Each named turn below is shown by a few rows before and after it. Which turns, in which order, take the first row of each later pair to the second? The first pair is answered.
Sisid:
[-13.3 -11.5  13.1  20.9 -27.7 -30.7   1.2   2.0  -8.3 -16.3 -10.4   4.6
  14.9  22.4] |-> [  0.9   9.4  25.0  11.8 -27.1  -8.9 -22.0  -2.8   3.8 -17.1  36.5   1.8
   7.5   7.1]
[ -1.3   5.8  -3.0 -15.8   0.0  12.3 -25.1   6.5  11.7   7.9  19.9  -8.0
   8.0  -3.0] |-> [-10.6 -16.3 -23.4  -6.8   1.9 -12.5  -5.7   7.0 -10.6   9.6 -24.1   3.5
  16.8   5.5]
[ 11.9  13.4  -2.9  13.6  -5.1  -2.8   5.5  -9.3 -12.6   4.0  -1.0  16.7
   1.1  -4.9] |-> [ 15.7  17.3  -0.9  11.9 -10.0  -3.6   5.8  -6.9 -15.6   9.3  -1.1  18.3
   2.9 -12.6]
[ -0.1  13.1  18.6 -16.9 -40.4 -19.5 -14.2 -21.4 -26.1  50.9 -31.9  47.9
  17.2 -17.3] |-> [ -8.1  40.6  36.6 -12.9 -56.1  -7.4 -11.1  -4.4 -19.2  40.3 -20.1  34.0
   1.4 -20.8]
kor:
[ -9.1  28.1  27.4   9.7   4.6  22.1  -2.7  19.9  12.3 -31.3  26.4 -30.2
 -23.8 -13.3] |-> [-12.9  33.9  33.2  23.3  -6.9  11.8  25.8  23.6 -10.4 -21.4  -2.5 -19.7
 -22.6 -19.0]
[ 11.9  -5.2 -18.6 -13.2  18.5  10.4 -14.9 -12.2  27.5  -2.8  38.8  -5.4
   3.5   9.1] |-> [ 12.1  11.5  -0.3  28.1  -8.8 -13.6  35.2 -12.1 -11.1   9.7 -26.2  14.3
   4.0   6.2]
[ 16.7 -16.2 -19.0  13.8  38.7   6.5  -1.1 -14.7   4.0 -17.7  11.8  -6.9
   0.4  -2.1] |-> [-18.8  -3.0   4.2  -1.0  -9.0 -25.1  13.3   9.1 -13.7   4.3 -42.4   8.7
  12.6   9.9]
pilog:
[-18.8  -3.2   6.8  -4.5  -1.4   9.9 -36.9   8.2   8.6  -4.9  21.5 -18.4
  -9.3 -11.5] |-> [ -9.0 -30.8 -20.7   9.0  20.4  -8.9 -15.7  -9.4 -13.2   1.1 -13.8  -9.5
  -1.8  -2.4]
[-23.8  24.0  37.0  -4.0 -14.9  -9.0  -3.9  38.9  -3.6 -15.1  -5.2 -28.1
 -12.9  -8.7] |-> [-31.0 -18.8  -1.9  -1.2  20.6 -31.6   7.8  35.2  -7.0 -27.9 -32.4 -31.0
   3.0   6.0]
[ 25.7 -17.2  -9.3 -22.2   1.5  -7.0 -11.4 -17.8 -11.8  24.0   8.6   7.5
   9.6  -9.1] |-> [ 15.9  -3.3   6.1 -25.7  -3.9   1.6 -20.5 -12.1  -5.4  25.8  21.6   8.3
   5.2 -13.3]
Then:
Between the rows of a pair lie 2 to 3 turns.
[-11.1   3.6  11.4  -2.2 -23.2 -12.7  -5.9   0.1 -10.4  14.1 -39.7  11.5
  18.6  -4.4] |-> [-14.9 -26.7  -5.6   3.6   8.8 -15.2   4.3   2.3  -1.3  -6.8 -37.4  -9.3
  20.0   5.5] : kor then Sisid
[-23.6  15.0  30.2   1.5 -39.0 -18.8  19.9  30.7 -10.2   1.4 -10.1  30.0
   7.2  10.6] |-> [ 10.4   9.7  27.1  49.6 -13.5 -12.4  37.9  13.3 -16.9  -2.9 -11.4  25.2
  -1.7  -0.2] : kor then kor
[ -7.4 -18.7 -13.1  21.0  28.5 -11.5  36.2  25.5  -0.3 -11.8  -5.9 -22.6
  -5.3  16.2] |-> [ 20.7 -16.1 -15.2  27.9  35.7  -4.5  27.6   4.2  -3.3   1.3   6.5 -12.2
 -11.2   7.2] : Sisid then pilog
[-23.4   1.4   9.2 -13.0 -21.0 -23.0   8.7  -2.7 -14.3   8.5 -56.4  17.8
  18.2   6.4] |-> [ 29.9 -18.5 -19.9  12.1  44.5  19.0 -12.0 -35.7  15.1 -13.4   6.6  -3.9
   3.1  -9.3] : pilog then kor then pilog
[-26.7   0.2  10.6 -11.5 -37.6 -35.9   6.7  -2.2 -36.9  18.5 -36.5  23.2
   8.9   5.9] |-> [ 29.0  -5.0 -10.1  18.5  32.8  24.7 -13.9 -26.4  11.7 -15.1  53.1 -15.9
 -15.4 -21.5] : pilog then kor
[ 18.4 -15.1  -1.4  16.6  24.7   1.3  15.2   8.1   5.4  -9.7  -1.6  -1.0
  -5.6   4.5] |-> [  3.5 -29.0 -10.3  -8.7  18.6 -10.9   2.2   9.6   6.4   1.5 -10.4   5.7
   7.8  11.8] : kor then Sisid then pilog
[ 24.4 -27.3 -23.3 -13.5  34.7  17.7  -9.4  -4.7  -6.5   8.9  22.9   2.7
   4.0  18.0] |-> [-28.2 -16.7   6.9 -24.7  -4.0  -1.2  16.1  34.8 -16.1   1.2 -19.4   2.6
  10.6  30.6] : kor then kor then Sisid
[ 40.6   7.0  -2.4  -3.5  22.3  24.5 -23.6 -23.9  19.8   5.3  49.0  -2.9
  -1.6 -25.4] |-> [ 32.0   7.9  -2.2  -0.7 -16.1 -15.4   4.2 -38.2 -26.7  39.3 -23.7  30.1
  18.7 -20.2] : kor then Sisid then Sisid
[ 31.6 -30.0 -40.7  18.9  44.8  -5.9  16.5 -22.3 -13.5  -1.5 -12.0   3.2
   5.1  -1.3] |-> [-34.3  32.0  34.8 -27.1 -31.5   7.9  -1.6  34.5  -4.9 -11.5  11.2  -3.7
  -4.5  -1.7] : kor then Sisid
[ 17.3 -12.3 -14.0   7.4  21.7   1.7 -25.1 -13.3   4.8 -13.6   1.9   0.6
  10.4   1.6] |-> [  9.0  17.9   9.4   9.7   5.9  14.9 -21.8   0.7  14.1 -26.0  15.9 -13.5
   1.9  -8.4] : Sisid then Sisid
[ 43.3 -20.7 -15.3  14.9  23.5  15.8 -15.6 -36.0  -3.1   8.4  24.9   5.1
  12.1  -5.4] |-> [  4.6  13.8  23.1  10.0 -37.3  -3.2   5.1  -5.1 -35.6  27.3 -19.5  21.3
   6.3  -7.7] : pilog then kor
[ 46.5  17.4  31.4  19.2 -17.8   4.1   7.1 -39.7  -5.3  21.7   5.5  15.3
 -20.7 -12.0] |-> [ 33.5 -15.0  -2.4 -19.3   8.1   0.5 -30.8 -46.6   9.0  15.6  20.5  12.1
  -5.4   3.3] : kor then Sisid then kor
[-31.4 -20.3  -4.7 -41.1 -29.5  -6.5   0.4  -0.4  -6.8  13.2  12.3   9.6
   3.4 -12.2] |-> [ 16.8 -20.2 -20.8 -15.4   1.3  11.1   0.9 -28.3  -4.5  17.1  39.8   6.9
   0.2 -25.3] : pilog then pilog then kor
[  9.7  18.7  17.7  16.4  -1.6  22.5   9.6   7.0  11.4 -15.4  29.9 -15.8
 -19.9 -15.3] |-> [ -4.6 -13.6  -7.8  22.2   3.8  -8.0  33.0   5.8 -10.3 -10.5 -35.3   1.6
   2.7   3.3] : kor then pilog then pilog
[  3.6  15.6  44.0 -21.0 -33.7  15.4  -8.4  12.0  20.7   6.2  30.8   5.2
 -27.6  -5.8] |-> [  5.3 -24.4   5.4 -19.4  14.0  20.8 -12.0  11.5  35.5 -17.9  45.8 -13.7
 -21.9   4.9] : Sisid then Sisid then kor
[  3.3  -4.4  19.6 -13.9 -24.6  -7.2 -21.3 -21.7 -26.5  26.4   4.2  30.9
   6.3 -12.2] |-> [-33.9 -26.3   5.6 -24.3 -19.5 -25.4 -12.9   8.6 -22.4   2.1 -21.2  12.2
  13.2   6.6] : pilog then Sisid
[ -1.9  -2.7  16.1 -35.6 -28.1  22.8 -29.7  -9.8  11.8  12.8  14.2  -3.8
  -9.4  -2.8] |-> [-25.2   7.6  29.6 -19.3 -42.0  12.2  -0.7  10.6   2.8   2.0 -15.8 -12.4
 -10.5   2.0] : Sisid then Sisid
[ 10.9  29.1  12.1   5.3 -33.3  -1.6   3.5 -17.1 -14.9  29.8 -21.7  26.9
  -2.7  -0.5] |-> [ 19.3  -8.9 -22.5  19.5   8.5  -9.2  12.1 -18.6 -17.8  17.8 -31.9  18.5
   1.6  13.4] : kor then pilog then kor
[-16.6  -7.4  -2.0 -51.4 -11.2 -14.7 -49.2   5.7   3.0  14.1  19.8   8.5
  23.7  11.6] |-> [  8.2  17.4  13.7 -21.8 -33.8 -16.8 -27.2 -20.4 -23.3  44.3  -1.2  34.1
  25.1  -5.6] : pilog then pilog
[ 31.2  -8.2 -15.9  12.2  16.3   5.7 -10.8 -33.5  -1.9   9.0  13.9  10.8
   3.0  -8.8] |-> [  2.2 -10.1 -10.8  11.4  24.9  12.7  -0.1   5.8  20.9 -32.6  24.0 -19.7
  -5.6  -0.5] : Sisid then Sisid then pilog
[  5.9  -6.4   1.2  -9.1  -9.5  -7.3 -14.8 -14.9 -12.2  15.8  -2.0  27.7
  12.4   1.2] |-> [ 19.0 -17.8 -15.4  11.1  13.3  -5.9   2.2 -18.2 -11.1   7.4  -2.8  15.1
   5.4  -0.9] : pilog then pilog then kor
[  3.8   4.6 -23.7  29.1  32.2   1.6  31.3  -2.4 -18.0   2.6 -25.5  -4.5
  17.3 -12.7] |-> [-24.6 -13.3 -29.7 -11.0  14.3 -14.5  13.8   5.4 -14.3  10.7 -37.2   5.0
  34.8   1.7] : kor then Sisid then pilog
[  9.0 -27.6 -22.8  -1.5  18.6 -10.3   5.6 -13.1  -7.5  14.6 -25.2  23.8
  10.6  10.7] |-> [-15.9  11.6  12.7  -2.7   1.1  22.3  -4.8  24.6  17.0 -21.0  29.0 -10.2
 -15.1   5.2] : Sisid then kor
[ -0.3  14.7 -16.0 -13.2  -4.6  -7.0  -7.0  -3.4 -22.0  11.7 -32.6  37.3
  16.7  12.9] |-> [ -2.9  30.0  -5.7 -30.2 -12.8  -2.6 -24.1   2.4 -12.9  11.3 -12.1  37.9
  18.5   2.7] : pilog then Sisid
[ 10.3  -7.0 -13.7  23.7  42.3  11.7   8.5  -0.8   4.1 -22.7   6.4 -28.1
  -7.5  -0.8] |-> [-36.2   1.5  -2.6 -29.4 -10.1 -21.3  -3.2  18.3  -6.3  -1.8 -35.9 -12.6
   5.5  22.3] : pilog then kor then pilog
[-26.1 -21.0 -12.9  -3.6 -22.1 -32.4  35.2  33.8 -20.8  -9.0 -64.4  -2.6
  18.2  14.2] |-> [ 21.7  32.9  22.8 -25.9 -34.1  26.5 -38.4  -9.3  12.6  27.2  46.9   7.7
   0.1 -15.2] : pilog then Sisid
[  4.9 -22.9 -19.0   8.9  31.3 -11.2  10.9 -11.6   7.5   5.6 -25.4  -1.0
  11.2  12.3] |-> [-21.6  16.8  23.6 -28.1 -11.8   2.9 -17.1  16.5  23.5  12.0   2.2  -8.4
   3.9  10.6] : kor then pilog then pilog
[-18.1  28.5   6.2 -33.1  -3.8  13.1 -38.3  -6.9  27.6   3.9  19.8  -4.8
   2.4 -14.1] |-> [ -8.9  24.1   1.3 -15.2 -25.0 -14.1 -14.6 -21.9  -4.2  31.8 -32.1  20.7
   9.4  -6.7] : Sisid then pilog
[ -3.2  -2.8   2.0  12.5 -19.7 -17.4  18.7   3.5 -19.4  26.1 -26.9  30.1
   4.4  -5.1] |-> [ 13.1  13.0  16.6  46.7  -4.5   4.0  24.8   5.9  -6.3   2.2  -1.4   8.0
 -10.9 -17.7] : kor then kor then Sisid
[-11.2  -9.5  -3.0  12.4  -3.0 -14.0  25.8   6.8 -26.4   4.5 -37.7   5.9
   1.6   7.0] |-> [  0.0  14.1   9.2  -3.7   3.6  31.5 -16.8  10.9   8.9  -8.0  38.2 -25.0
  -9.0  -4.1] : pilog then kor
[ -6.7 -45.1 -36.1 -43.7  15.9 -38.0 -38.1 -29.2  -6.6  27.8 -20.7  27.0
  24.3  20.3] |-> [  3.5 -41.6 -37.8 -23.7   4.4 -39.0 -21.0 -33.4 -18.1  30.6 -47.9  36.9
  24.0  13.7] : kor then kor
[ 37.2 -27.2 -30.1  17.5   8.6  -9.1  12.8 -25.3  -6.8  43.3  -5.8  20.0
  39.9  -0.9] |-> [-25.7  15.2  19.6   9.4 -15.6  17.4  30.7  59.2  25.3 -11.7  12.7 -25.5
  16.9   1.2] : Sisid then pilog
[-21.5 -12.5   1.6 -26.2   3.5 -14.8 -30.0  -4.7   7.6  18.5   0.2  13.5
   6.0  10.1] |-> [ 13.6  10.6  17.0  23.6   4.8  11.6 -19.7 -16.5   7.5  12.2  20.4   9.2
 -18.3 -14.1] : kor then pilog
[ -1.7  -1.0   8.0  26.9  -5.3   5.0  10.0  11.4 -22.0 -32.7 -16.0  -1.3
 -26.8  -6.1] |-> [ -5.4 -23.8 -10.0 -28.8   1.1   3.3 -36.3   1.8  -0.1 -16.0   4.3   8.1
 -15.0  -2.6] : kor then Sisid
[ 16.6   4.6  -0.4  31.0  28.9  17.7  24.8   7.5  13.6 -42.9   2.7 -24.3
  -9.6   2.6] |-> [  3.2 -12.2 -15.8 -32.1  27.7  12.5 -31.8   2.4  29.9 -35.3  27.2 -18.9
   5.4   8.1] : Sisid then kor then kor
[ 32.5 -18.3 -13.4   4.9  17.8   7.6  -1.7 -16.1   5.2 -15.5   4.0   7.4
   3.2   3.7] |-> [ 24.7   6.8   1.7  12.1  12.0  20.5   1.8  -0.2  15.0 -24.9  20.0  -5.6
  -8.1  -5.5] : Sisid then Sisid
[ -7.2  19.0  19.2   6.6  -5.7  10.7   2.8  24.2  18.7 -15.8  12.2 -20.9
 -10.3   3.9] |-> [-20.0  -2.8   7.6 -29.0 -14.5   2.0 -24.1  16.0  17.8   3.0   5.3  -9.0
   0.4  12.8] : pilog then pilog then kor
[-12.8  10.0  27.8 -10.6 -13.9  11.8   4.1  29.9   7.1 -17.5  20.3  -5.8
  -3.2  -3.8] |-> [  1.6 -16.8   2.7  16.5  21.3  15.4  17.6  19.0   6.4 -26.6   9.3 -14.0
   0.2  -4.2] : kor then pilog
[-38.5  12.2  42.0 -21.5 -30.9   1.5  -4.7  19.5  21.6 -11.0  -9.4 -15.8
   2.8  12.2] |-> [ -9.0 -39.6 -15.5   0.6  39.6   5.0   1.0 -13.7  30.7 -25.9 -13.6 -21.6
  10.5  19.1] : pilog then kor
[-21.7 -38.8 -34.3  -9.5  31.7  -5.9  -0.1  13.6  21.7 -13.2 -10.7   8.7
   4.4   8.6] |-> [-17.0  -3.4  -6.4  23.6  24.0  13.3  24.1  29.4  25.7 -31.7  -7.2  -8.7
  -7.8  -4.9] : Sisid then kor
[ 36.4 -33.2 -28.7   9.1   7.8 -22.7  -5.4 -44.9 -26.1  33.9 -34.7  34.2
   9.6  -0.3] |-> [-18.2  20.5  27.0 -15.4 -59.1 -20.8   0.9  11.0 -32.1  25.4 -44.9  30.6
   1.6  -0.1] : kor then pilog then Sisid
[-18.5  10.7   9.9 -17.7  -7.4  -8.3  10.2  22.7  13.9   7.8  -1.7  -6.8
  -5.6  24.2] |-> [-13.8 -10.1  -6.6 -20.0   2.0 -21.0   4.0   7.7   7.1  15.2  -9.3   0.8
   0.2  26.7] : Sisid then Sisid
[ -8.3 -19.3 -33.4   8.3   1.6 -14.9  22.9 -20.3 -37.2  44.5 -46.6  23.6
  21.6  24.2] |-> [ 16.8  54.3  26.2  14.6 -27.8  40.2  -0.3 -15.3  -9.8  45.1  37.0  12.5
  -7.2  -1.8] : kor then kor then pilog
